Each path below is one point turned by a fixed rotation once a step. After each direction that follows a path, write how fast that rotation turns it, in deg/step (0 if it stays still).
Each turn is a multiple of 5 degrees from 10 to 175, or 0.
Each row of a path follows its step; steps can be skipped.
Rotation 1:
step 0: -.09 -.16  .03  .14  .05 -.06  .22 -.11  .22 -.13  .00 -.07  .05 -.01 -.05  .21  .02 -.04 -.08  .18 -.23  .07  .17 -.06 -.02 -.01  .14  .11  .25 -.04  .03  .18 -.12  .06  .04  .04  .00  .13  .10 -.30  .09 -.13  .00 -.06 -.04  .31  .02  .05 -.15 -.12  .05  .17  .19 -.23 -.22  .08 -.01 -.01 -.10 -.29  .02 -.19  .37 -.11  .12  .28  .13 -.19 -.15 -.07  .02  .01
step 5:  .03 -.08  .05  .02 -.01  .11  .09 -.07  .17 -.21  .04 -.04  .05  .13  .12  .09 -.01  .23  .36  .14 -.02 -.17 -.20  .20  .12 -.14  .00  .04 -.10 -.30 -.08  .03 -.08  .05 -.07  .18  .04 -.15 -.07 -.02  .10 -.03 -.03  .15  .06 -.08  .32 -.04  .16 -.15 -.05 -.30  .24 -.01  .02 -.17  .21  .19  .21  .03 -.08 -.01 -.15  .21  .05 -.01 -.26 -.09 -.27  .04  .15  .15
step 6:  .14 -.07  .08  .12 -.05  .11 -.07 -.27 -.15  .34  .01 -.19  .31 -.11 -.22 -.02 -.17  .10  .22 -.10  .03 -.07 -.04 -.26  .13  .15  .03  .05 -.10  .01 -.04  .06 -.19 -.23 -.09  .28 -.10  .05 -.21 -.10  .03  .10  .01 -.35 -.05  .13  .04 -.20 -.07  .00 -.02  .07  .13 -.08 -.12 -.13  .13  .04 -.15 -.13 -.13  .06 -.08 -.11 -.02 -.06 -.09  .01 -.13 -.08  .21  .26
step 8:  .10 -.06 -.04 -.15 -.03 -.16 -.21 -.24  .08  .03 -.05 -.20 -.10  .16 -.07 -.29  .03 -.03  .17 -.01  .18 -.11  .35 -.17  .02 -.08 -.03  .04  .07 -.20  .15 -.11 -.13  .24  .03  .04  .09 -.01 -.02 -.21  .01  .06 -.04 -.05  .03  .06  .14 -.07  .07  .00  .18 -.45  .00 -.01  .21 -.16  .02 -.11 -.01  .03 -.08  .29  .17 -.22  .09 -.08 -.02 -.18 -.13 -.09  .13  .18
step 11: -.15 -.02  .13 -.13 -.15  .05  .33 -.03  .17 -.20 -.02 -.05  .03 -.04 -.03 -.09 -.20 -.12  .08 -.15 -.01  .00 -.06  .02  .18  .11 -.02  .17  .07 -.06  .01 -.18 -.08 -.12  .28 -.03  .19  .14 -.04 -.28 -.20  .16  .02  .00 -.14  .12  .23  .23  .13  .09  .31 -.15 -.07  .06  .07  .05  .06 -.19  .28  .26 -.06  .10  .14  .04 -.20 -.12  .12  .20 -.05  .02  .07 -.01
step 14: -.04 -.26  .04 -.02 -.01 -.13  .05 -.03  .22 -.15 -.06  .05  .18 -.13  .13  .06 -.24  .15  .08  .11  .22 -.28 -.25  .07 -.11 -.12 -.10  .02  .11 -.15  .06  .13 -.18 -.11  .22 -.10 -.04 -.09 -.26 -.12  .10 -.12  .08 -.06 -.01 -.13  .07  .10  .16 -.19  .14  .05 -.01 -.15  .06 -.12 -.24  .22  .09  .42  .12  .02  .01 -.07  .11 -.01 -.05 -.10 -.17 -.10  .17 -.17
step 17: -.14 -.07 -.02 -.24 -.16 -.16 -.21  .12  .04 -.19  .12 -.06  .01 -.02 -.04 -.10 -.14  .27  .08  .33  .07  .10 -.07  .08  .18 -.15  .01 -.03  .10 -.20 -.02 -.05 -.18  .28 -.01  .01  .11 -.01 -.14 -.14 -.09 -.17 -.03  .17  .15  .21  .12 -.01  .01  .03 -.02 -.11  .21 -.25  .19  .26  .04  .07  .02 -.09  .07  .08  .08 -.13 -.11 -.05 -.28 -.07 -.25  .01  .14  .21
step 19: -.15 -.11  .12 -.07  .02 -.19  .18 -.25 -.13  .06  .02  .14  .12  .00 -.24  .12 -.07  .00 -.09  .28 -.07  .04 -.10  .16  .04  .00 -.05 -.02  .03 -.01  .12 -.07 -.26 -.09 -.25  .28  .28  .27 -.31 -.10  .13  .02 -.19 -.04 -.12  .22  .04 -.07 -.18 -.07 -.04  .08 -.06  .04 -.11 -.19  .02 -.04 -.08 -.33 -.14 -.13 -.06 -.16 -.09  .00  .00  .07 -.11 -.13 -.04  .19
Speeds:
 .08  .03  .02 -.04  .00 -.01 -.02  .01  .01  .02  .01  .03  .06  .04 -.01  .08 -.02 -.04  .08  .00 -.03 -.06 -.05  .01 -.02 -.01 -.01  .02  .08 -.03  .00 -.01  .00  .05  .01  .11  .02  .00 -.02  .05  .03  .00  .06 -.03  .01 -.04  .01  .03 -.03 -.02 -.05  .03 -.03 -.01  .00  .01  .00 -.03  .04  .00  .02 -.04  .05  .00 -.04  .01  .04 -.01  .03  .00  .02  .00
80
 .01  .03  .00 -.01  .03 -.09 -.02 -.06 -.01  .02 -.02  .05 -.01 -.04  .04 -.02  .00 -.02 -.06 -.04  .02 -.03  .04  .01 -.05 -.04  .01 -.07  .00 -.01  .08  .01 -.04 -.03 -.03  .04  .02  .00 -.07  .01  .01 -.03 -.04  .04 -.05 -.05  .01 -.02 -.01  .02 -.01 -.06 -.09  .00  .04 -.03 -.02  .04 -.01  .03  .00 -.01 -.01 -.02 -.01  .08  .01 -.04  .02  .05 -.02 -.04
65
-.03 -.03 -.04 -.06 -.01 -.01  .07  .03 -.05 -.03  .01 -.03  .03 -.03  .00  .00 -.04  .00 -.02 -.01  .03 -.02  .08 -.06  .00 -.02 -.05  .00  .07  .01 -.05  .04 -.02  .03  .03 -.03  .02  .03  .01  .04  .05  .01  .00  .01  .05 -.02 -.04 -.01  .08  .02  .01  .00  .00  .01  .03  .07 -.01  .00 -.02  .06  .02 -.04  .01  .02 -.06  .09 -.03 -.01 -.04 -.04  .03  .02
110
-.01  .07 -.04 -.03  .01 -.03  .03 -.01  .06  .02 -.01 -.02 -.03  .04 -.04  .01  .03 -.04 -.08  .01  .00 -.05  .02  .00  .04  .04 -.08 -.02 -.08 -.05  .02 -.04 -.03  .02  .01  .04  .01 -.04 -.03 -.03  .02  .01 -.01  .01  .05  .04  .00  .00 -.02  .11 -.03  .04 -.02  .01 -.01  .01  .02 -.02 -.02 -.04  .07  .02  .03  .00  .02 -.01  .01 -.02 -.05 -.07  .00  .02
35
-.02  .00  .01  .00 -.06 -.08  .04 -.03 -.06 -.02  .02  .03  .00 -.03  .00  .00 -.01  .04  .01 -.04  .07 -.04 -.05  .02 -.01  .01 -.04  .02 -.04  .05  .02  .02  .01 -.03 -.04  .02  .02 -.01 -.03 -.03  .02  .01  .04 -.06 -.04  .05 -.01 -.02 -.01  .03 -.02  .04  .01  .03 -.02  .00 -.01 -.02  .03  .08 -.05 -.04 -.05  .08  .05  .00  .04  .07  .04 -.05  .01  .04
85
 .02  .02  .06 -.02 -.01  .03 -.02 -.06 -.02  .00  .03  .03  .07 -.02 -.01 -.01 -.05  .01  .00  .04 -.02  .04 -.04  .03 -.01  .00 -.04  .01 -.04 -.04 -.02  .03  .01  .01 -.01 -.05  .01  .04  .00 -.05 -.03 -.03 -.02  .02  .06 -.03 -.10  .00 -.07  .03 -.01  .04  .00  .04  .08  .05  .05  .04  .06  .03  .03  .01 -.04 -.06  .03  .02 -.02 -.01  .03 -.01 -.01 -.03
140
Rotation 2:
step 0:  .21  .13  .00  .04  .09 -.35 -.03  .08  .18 -.16 -.04  .21 -.18  .07 -.25  .24  .24 -.11 -.04 -.18  .04  .14  .12  .12 -.11  .25 -.03 -.08  .13 -.16  .08  .11 -.04 -.20  .13  .20 -.03  .00 -.06 -.45 -.05 -.08 -.18 -.01 -.08 -.23 -.05  .03 -.08 -.06 -.12  .00  .03 -.34 -.24 -.03  .00  .11 -.06 -.01 -.01  .16  .33  .05  .06  .18 -.10 -.12 -.02  .06 -.15  .20
step 2: -.12  .06 -.06 -.06 -.16  .07  .09  .19 -.25  .44  .13 -.20  .12  .01  .12 -.13 -.17  .24 -.17 -.04  .17 -.12  .01 -.19 -.20  .26 -.02  .16  .04 -.26  .27  .05  .10 -.09  .03 -.31  .19 -.03  .13 -.06 -.14 -.22 -.25  .01  .14 -.07 -.11 -.08  .10  .03 -.04  .18 -.01  .07 -.14 -.03 -.26  .00  .05 -.23 -.06  .00  .02 -.10 -.23 -.10  .02  .14  .06  .04  .02 -.12
step 4:  .26 -.12 -.08  .21 -.09 -.02 -.01  .06 -.08 -.21 -.15  .19  .19 -.07 -.16 -.22 -.16 -.10  .09 -.02  .06  .08  .01 -.12 -.23 -.03  .05 -.36 -.34 -.08 -.16  .01  .19 -.36  .11  .27  .03  .16  .13 -.11 -.15  .16 -.03  .09 -.21 -.12  .12  .03  .04 -.06  .02  .00 -.33  .03  .16 -.13 -.03 -.16 -.15  .09  .01  .16 -.14  .10  .08  .07 -.05  .18 -.29  .05  .03 -.12
step 9:  .11 -.07 -.06  .06  .05 -.15  .13  .16  .24  .08 -.03  .32  .16 -.12 -.13  .27  .13  .15  .03 -.04 -.10  .09  .06 -.08 -.06 -.05 -.04 -.04  .31 -.01 -.06 -.03  .04 -.11  .01  .08  .09 -.04  .00  .26  .27  .08  .03 -.18  .01  .01 -.13  .13  .10  .02 -.06 -.18 -.04  .21  .06  .07  .08  .25  .14  .16 -.35 -.08  .27 -.15  .02  .30  .29 -.16 -.38  .02 -.04 -.09
step 12:  .06 -.11 -.11  .16  .18  .07 -.02  .22  .09 -.05  .18  .25  .07 -.03 -.04  .15  .11  .06  .19 -.01  .23  .45  .10 -.07 -.01  .15 -.11 -.08 -.06  .04 -.24 -.02  .22  .09  .14  .07 -.07  .07  .16 -.27 -.09  .16  .05 -.02  .13  .18  .11  .05  .14  .05  .08 -.04 -.31 -.16  .20  .37  .04  .03 -.01  .08  .03  .18 -.27 -.15  .14 -.04  .28  .16 -.03  .16 -.05  .12
step 15: -.01  .01 -.15  .14  .20  .20 -.01  .04  .08 -.22  .04  .09 -.06  .18  .07  .20  .07 -.01  .01  .28  .15 -.02 -.43 -.09  .04 -.11  .05 -.14  .01  .06  .13 -.05  .22  .10 -.14 -.07 -.14  .05  .08 -.25 -.16  .20 -.33 -.08 -.22  .11 -.25  .13 -.13  .26 -.05  .15  .02  .09  .03 -.10 -.07 -.12  .20  .12 -.09  .16 -.03 -.04  .26 -.24 -.13 -.24  .00  .23  .11 -.11
step 17:  .09 -.18 -.03 -.26  .03 -.09  .15  .03 -.03 -.20 -.14 -.02  .15  .08 -.24  .08 -.09  .12 -.08 -.14  .00 -.19  .04 -.15  .13  .23  .19  .05  .15 -.03 -.25  .22  .09  .15  .20 -.16 -.02 -.25  .12 -.08  .11 -.24  .05  .02 -.05 -.19 -.12  .15  .14 -.04  .02 -.06 -.07  .12  .01  .12  .25  .29 -.11 -.03  .16  .20  .39 -.19 -.17  .22  .20 -.20 -.01  .14  .04  .04
step 18:  .38  .04 -.05 -.09 -.04 -.01 -.16  .13 -.17  .12  .22  .12 -.07 -.15  .04  .15  .10  .04  .17  .02  .01 -.04 -.15 -.06 -.15 -.26  .09 -.16 -.13 -.12  .22 -.17  .18 -.11 -.09  .37  .00  .35 -.31 -.15  .06  .06 -.06 -.09 -.02  .03 -.07  .14 -.10 -.04  .02 -.02  .21  .06  .06 -.27 -.13  .18  .24  .16 -.14 -.09  .08  .07  .07  .19  .08  .10  .20 -.22 -.18  .01
Speeds:
 .03 -.05  .00  .01 -.08  .00  .01 -.04  .02 -.06  .04  .04  .00  .00  .00  .03  .05 -.05 -.02 -.05 -.05  .08  .01  .00  .01  .06  .07  .00 -.05  .05  .05  .00 -.02  .03 -.03  .01  .04 -.02  .01  .02  .01 -.03  .06  .04  .02  .00 -.02  .02  .03 -.01  .03 -.04  .00  .00  .01  .02 -.05  .01  .05 -.04 -.03  .05  .01 -.08  .02  .02 -.02 -.06  .01  .03  .04 -.03
130
 .00 -.03  .04 -.02  .02 -.03  .00  .04 -.02  .06  .04  .00  .01 -.02 -.05  .03 -.03 -.10 -.02 -.05 -.01  .00 -.02 -.04  .04 -.02 -.06  .03 -.06  .04  .00  .02  .06  .06  .02 -.01  .01  .00 -.03 -.01  .00 -.01  .04 -.01 -.02  .05 -.02 -.03  .03 -.03 -.02  .07  .05  .01 -.01  .00 -.01  .00  .02  .03  .06  .05  .02 -.06 -.06 -.01  .01  .09 -.01  .00 -.04 -.01
70
 .03  .01 -.03  .01  .00 -.05  .00  .04 -.01  .08  .01  .02  .00 -.03  .01  .04  .04 -.04 -.02  .03  .01  .04  .02  .07  .10  .06 -.10 -.05  .03 -.09  .03  .02 -.06 -.03 -.01 -.01  .02  .01  .01 -.01  .00 -.07  .04  .01  .01  .03  .01  .06 -.01  .03  .01 -.04 -.05 -.01 -.03  .02 -.01  .03 -.01 -.04  .01 -.01  .01  .01  .02 -.02  .01  .05 -.03 -.01 -.01 -.03
155
-.02 -.04 -.06 -.06 -.02 -.06  .02  .02  .02  .00  .00  .02  .01  .06  .04  .01  .04  .01  .00  .03  .00 -.01 -.01 -.04  .01 -.07 -.01 -.03  .05  .01 -.04  .02 -.05  .06 -.05 -.02  .05 -.04  .03  .00  .05  .07  .04  .01 -.03 -.01 -.03 -.03 -.02  .00 -.01 -.04  .04  .04  .00  .03  .00  .05  .05  .01  .05  .01  .03  .08 -.02 -.03 -.06  .01  .00  .05  .03 -.07
175
Rotation 3:
step 0:  .15  .15  .07 -.30  .07 -.15  .22  .02  .08 -.08  .14 -.06  .25 -.06 -.22  .07  .27 -.06  .01 -.13  .07 -.13  .07  .01  .04 -.35  .09 -.06  .09 -.24 -.04 -.03  .01  .11 -.45 -.01 -.09 -.10 -.04  .02  .05 -.06  .28 -.23 -.12  .13 -.03  .14  .13 -.12  .27  .06 -.08 -.15  .13 -.17 -.01  .23 -.07  .14  .06 -.04  .09 -.33 -.16 -.12 -.01  .01 -.02  .02 -.06 -.19
step 1:  .27  .00  .10 -.17 -.36  .22 -.02  .17  .16  .02  .14 -.06  .08 -.02 -.08  .22  .09 -.11  .06  .14  .27  .00 -.09 -.09  .06 -.03 -.08 -.22  .06 -.16  .01  .00  .07  .05  .00  .11  .00  .01 -.03  .19  .04  .21  .12 -.04 -.08  .17 -.02  .05 -.02 -.13 -.20 -.10  .13  .05  .03 -.21  .12 -.19  .22  .17 -.13  .07 -.09  .03  .48  .10 -.05 -.30  .10  .05 -.14 -.32
step 6:  .04 -.11  .01  .17 -.35  .05  .09  .08  .03 -.06  .07 -.08  .10 -.08 -.20 -.12  .23 -.15 -.15 -.03  .10 -.06 -.05 -.10 -.09  .10  .00 -.14  .09 -.27 -.19 -.20 -.04  .11 -.25  .20  .04  .10  .10 -.13 -.16 -.09  .08 -.25  .06  .07  .17 -.03 -.13 -.09  .21  .00 -.10  .04  .09  .17  .05  .12 -.01  .19  .21 -.14 -.07  .04  .05 -.13 -.20 -.01 -.15  .12 -.21 -.53
step 9:  .15  .04 -.23  .12 -.17  .07  .01  .12 -.23  .01 -.04  .11  .14  .03  .01  .02 -.13 -.20  .16 -.05  .08 -.19 -.07  .18 -.01  .11  .13 -.11  .11 -.15  .02 -.07 -.11  .05 -.10 -.09 -.12 -.13  .12 -.20 -.24  .03  .10 -.20 -.11 -.05 -.08 -.15  .14  .22 -.14  .04 -.05 -.03  .38 -.13  .22  .23 -.13  .01  .11 -.19 -.23 -.42  .11 -.13 -.06 -.05 -.03  .08  .06 -.33
step 11:  .17  .16  .04 -.03  .20  .06  .06 -.03  .03 -.23 -.11 -.20 -.01  .07  .02  .02  .00 -.23 -.20 -.06  .05 -.02 -.02 -.05 -.02 -.24 -.36 -.11  .17 -.28 -.03 -.37 -.06  .17  .00 -.03  .06 -.07  .08 -.04 -.05 -.19  .01  .00 -.09  .25  .20 -.05  .06 -.15 -.01 -.11 -.05  .16 -.16 -.06  .01  .43  .19  .30  .04  .10  .14  .10  .20 -.10 -.02  .20 -.11 -.09 -.16  .05
step 12:  .08  .25  .07 -.01  .00  .17  .05  .02 -.11  .01 -.07 -.01  .28 -.08 -.16 -.01  .19 -.15  .23 -.15  .06 -.38 -.03 -.02 -.13  .03  .10 -.18  .01 -.16 -.11 -.15 -.18  .13  .01  .25  .04 -.06  .06 -.03 -.10 -.03  .24 -.04  .00  .05 -.19  .22 -.05  .04  .25 -.01  .23 -.02  .45  .01 -.07  .02  .03  .08 -.05 -.11 -.03 -.09  .16 -.15  .25 -.10 -.09  .01 -.36 -.06
step 16:  .26  .08 -.22 -.27  .19 -.05  .13 -.12 -.01  .06  .04 -.26  .24  .07  .06  .06  .13 -.14  .12 -.22 -.08 -.25 -.08  .00  .06 -.24  .05 -.12  .28 -.33  .25  .05 -.08  .28 -.01  .18  .05 -.13 -.02 -.07  .05 -.10  .06 -.26 -.06  .04  .07 -.09  .10  .17 -.01  .03  .04 -.11  .15  .13  .01  .22 -.21  .02 -.04 -.23  .16 -.30  .13  .06 -.09  .01 -.03  .12  .11  .07
step 17:  .15  .07 -.05 -.11  .01  .04 -.17  .16  .13 -.03 -.14 -.10  .19 -.22 -.15  .19  .16 -.19  .07  .26  .22  .17 -.01  .01 -.08 -.04 -.10  .08 -.08 -.34 -.14 -.22 -.01  .14 -.05  .23 -.07 -.07  .04 -.11 -.13  .03  .23  .25 -.18  .17 -.07 -.06 -.17  .10 -.07 -.14  .11  .03  .13  .01  .25  .03  .15  .21  .03  .15  .23  .00  .28  .20 -.19  .08  .22  .01 -.09 -.14
Speeds:
 .03 -.05 -.01  .02  .05  .02 -.02  .02  .03 -.03  .01  .01  .02  .00  .01  .02  .04  .04  .03  .04 -.07  .00  .00 -.07 -.03 -.02 -.02  .02  .00 -.02  .03  .03  .11  .02  .02  .02  .03 -.03 -.05 -.02  .06 -.05  .03 -.06 -.03  .04 -.02  .02 -.05 -.04  .03  .03  .02  .02  .01  .01 -.02  .05  .00  .04  .00  .00 -.01 -.01  .02  .03 -.02  .10  .01  .00 -.08 -.05
65
-.02  .08 -.05 -.01 -.06  .00 -.02  .05  .02 -.01  .06  .01 -.05  .03 -.01  .02  .03 -.01 -.02 -.01  .00 -.01 -.01  .01 -.02  .00  .00 -.04  .06  .08 -.03  .05 -.05 -.03  .02  .00  .03 -.01  .05  .02  .00 -.03 -.03  .02  .04  .04  .00  .09 -.09  .01 -.05  .04  .02 -.01 -.03  .03  .01  .02  .02  .00  .03  .01  .05  .00  .01  .01 -.05  .06  .04  .03  .01 -.04
155
-.05 -.01  .01  .06  .01  .05  .00 -.05  .02 -.05 -.01 -.03 -.05  .05 -.03 -.06  .02  .03 -.07  .00  .00 -.02  .07 -.03 -.07 -.02 -.04  .02 -.05  .01 -.05 -.01 -.05  .01  .03 -.01  .04  .05 -.07 -.02  .00 -.07 -.04 -.07  .03  .01  .02 -.04  .03 -.02 -.02 -.05 -.04  .00  .01 -.04 -.01 -.02  .02 -.03  .03 -.04  .06  .02  .03 -.02  .01  .01  .00  .00  .03 -.02
90
-.05  .04  .01  .06  .01 -.03 -.03  .00 -.05 -.01 -.01  .03  .04 -.01 -.04 -.10  .00 -.03  .01 -.01 -.01 -.04  .00  .00  .00 -.06  .08 -.01 -.06  .00  .01  .04 -.08 -.01  .01 -.04 -.03 -.02  .03 -.02  .03 -.05  .03  .01 -.02 -.01  .05  .01 -.03 -.02  .01  .08  .00  .00  .05 -.02  .02 -.01 -.05  .03  .04 -.03 -.08  .03 -.02  .00  .00  .01 -.08 -.01 -.04 -.04
115
 .03  .02  .01  .01  .00  .04 -.02  .00 -.01 -.04  .02  .00  .00  .04 -.04  .01 -.05 -.06  .04  .00 -.02  .03  .04 -.01 -.02  .06 -.02 -.06  .01 -.04  .10  .01  .01 -.02  .02  .03  .01 -.01  .05  .07  .01 -.08  .01 -.04 -.03 -.07 -.06  .00 -.05 -.01  .01 -.01  .02 -.01 -.02 -.05  .02 -.07  .04  .03  .02 -.06  .02 -.02 -.04 -.04 -.01 -.02 -.04  .04  .02  .05
100
-.02  .03 -.02 -.04  .03  .03 -.06  .02 -.06  .03 -.01  .00 -.01  .07  .02  .00 -.02 -.01 -.02 -.04 -.06  .05 -.03  .01 -.04  .01 -.04 -.01  .05 -.03 -.04 -.06  .00 -.02 -.05 -.02 -.04  .03  .03  .05  .07 -.02 -.03 -.02  .04  .02  .03  .00  .09 -.03 -.01  .00 -.01  .03  .02  .05  .00 -.02 -.03  .02 -.01 -.04 -.02 -.09 -.01  .05  .02  .05 -.04 -.01  .02 -.03
155
